In the data rows, the value 128 means zero.
Some points, each followed by its number:
[ 75 110 200 196 129  76 189 145 163 148 116 154 162 157 112 108 138 165
 114   0 136 111 119 194  66  87] 0
[132  84 144 102 119 109 138 106  89 114 113 151 116 167 133 110 114 105
  88 123 157 120 110 145 116  93] 1
[159 138 108 112 160 126  43 147  61 181 144 162 111 117 127 135 147 135
 120  75 151  94  74  98 149 165] 2
[144 134 156  40 106 155  64 164  53  91 122 213  89 126 114 112 109  98
 138  63 218  68 100  87 141 158] 3
[152 135 150 138 166  99 129 145  48 161 109 117 117 123 131 152  92  65
  68  98 167 116 128 135 118 100] 4
[167 147  76  73 120 147 113 127 141  80 127 138 154  96 152 117 104 145
 134 167 136  71 146 143 127 143] 5
[127 165  95 132 127 158 106 148 135 131  75 103 106 129 112 104 129 160
 131  72 111 135 108  95 145 130] 6
[ 75 126 139 154  77 166 205 108 170 107 153  49  74 105 157 180 182 100
 147 168 119 131 170 170  66  95] 7
[ 62 106 109 169  87 115 193  76 192 108 130  33 168 130 156 132 173 161
 141 200  91 167 157 163 110 100] 8
[135  99 147 122 183 115 101  88 116 137  67 177 132 148 129  63  94 146
 130  99 148 126 109  50 186 115] 9
[128 134 169 206 148 116 137  81 136 132 125 117  89 153 129 119 109 121
  70 139 113 162 131 133 190 117] 10
[159 128  64 170 194 111  94 142  90 151 115 167 123 140 140 109 120 139
 101 118 114 107 103 107 162 128] 11
[157 161 144 185 114 133 132  97  74 124 134 137 109 143 139 125 144 120
 132 111 141 137 121 143 151 140] 12
[114 126 132 138 104 122 142 101 117 105 174  77 108 115 127 174 174 104
 167 157  70 147 150 157 132 122] 13
[ 93 108 200 232  92  99 124 123  86 195  92 121 121 180  64 164 185 102
 166  13 159 104 108 187  46 143] 14
[141  95 128  97 151  84  77 120  57 146 131 173 121 132  84 148 137 119
  75 100 128 115 100 140 117 150] 15
[157 158  62  78 131 150  84 185 143 114 144 130 115 122 125  96  97 186
 153 188 134 131 169 100 114 125] 16
[137 193  93  47 139 159 112 130 143  82 195 124 149 137 150 122 171 151
 185 214  80 153 143 116 145 162] 17
[163 140 108 111  78 126  95 146 125 111 123 161 128 129 157 159 108 109
 115 207 140 125 148 129 119 149] 18
New points follow, each followed by the number of its nearest point above, looking only along the 7 directions in which the numbered points spread most.
[ 77 111 166 213 109 123 206 103 175 109 143 115 100 148 105  76 118 136
  89 134 116 151 139 159  73  55] --> 8
[134 111 146 159 105 120 121 109 101 134 140 106 106 170 129 173 129 111
 104 144 123 126 104 181 139 131] --> 12
[168  97 124 104 144 108  94  89 134 164 100 142 132 131 163 106 128 147
 100 127 135 135 166 107 151 151] --> 11
[195 122 129 154 136 109  30  82  52 125 111 119 116 147 147 118 116 112
  79 118 115 132 111 138 167 148] --> 11
[116 133  83 120 138 160 159 159 200 107  95 138 160 102 165 119  94 164
 154 130 103 147 143 123 144 150] --> 16
[155 123 108  72  69 167 126 111 150  40 142  80  70  93 145 170 130  61
 168 140 173 122 120 141 132 142] --> 18
[ 84 107 184 149 108 128 174 137 139  70 154 119 102 121 143 117 119  93
 113 116 164 161 111 125  85  80] --> 1
[143 127 146 141 118 142  94 121  68 107 147 149 132 132 116  78  94 123
 138 119 124 105  88 108 164 142] --> 12
[ 78 135 126 170 130 118 145 135 120 145 119  98  93 135 116 179 211 105
 156  88 107 134  89 134 119 131] --> 12
[104 159  97  45 132 142 128 139 180 160 124  84 140 109 165 105 118 188
 167 160 126  90 156 114 133 146] --> 16
[127 124 112 121 134 148 146  96 133 156 152  53  89 119 134 114  79 140
 143 128 127 126 142 104 155  90] --> 12
[100 119 121  79 123 135 107 196 121 115 135 196 179 102  90 106  50  82
 130 110 141  67 131 119 127 118] --> 5
[156  96  98  34  75 152  95 128 170  88 162 131 191 170 128 157 183 111
 151 186  88 131 152 150 100 169] --> 17
[184  63 143 152 122  83 118 118  77 144 103 208 140 132  94 151 125  37
  17 103 154  73 129 140 133 122] --> 4
[167 141 124  43  76 173  79 162 144  78 170 181 160 101 106 163 109 124
 175 128 139 144 148 108 115 183] --> 5
[168 184  77 114 134 202 125 187 173  92 192 104 112 109 155 138 147 141
 163 208  73 157 156 101 168 172] --> 17
[ 97 122 148 185 114 151 222  99 209 122 136  76  74 141 152 132 155 139
 155 150 119 163 141 133 112  78] --> 8
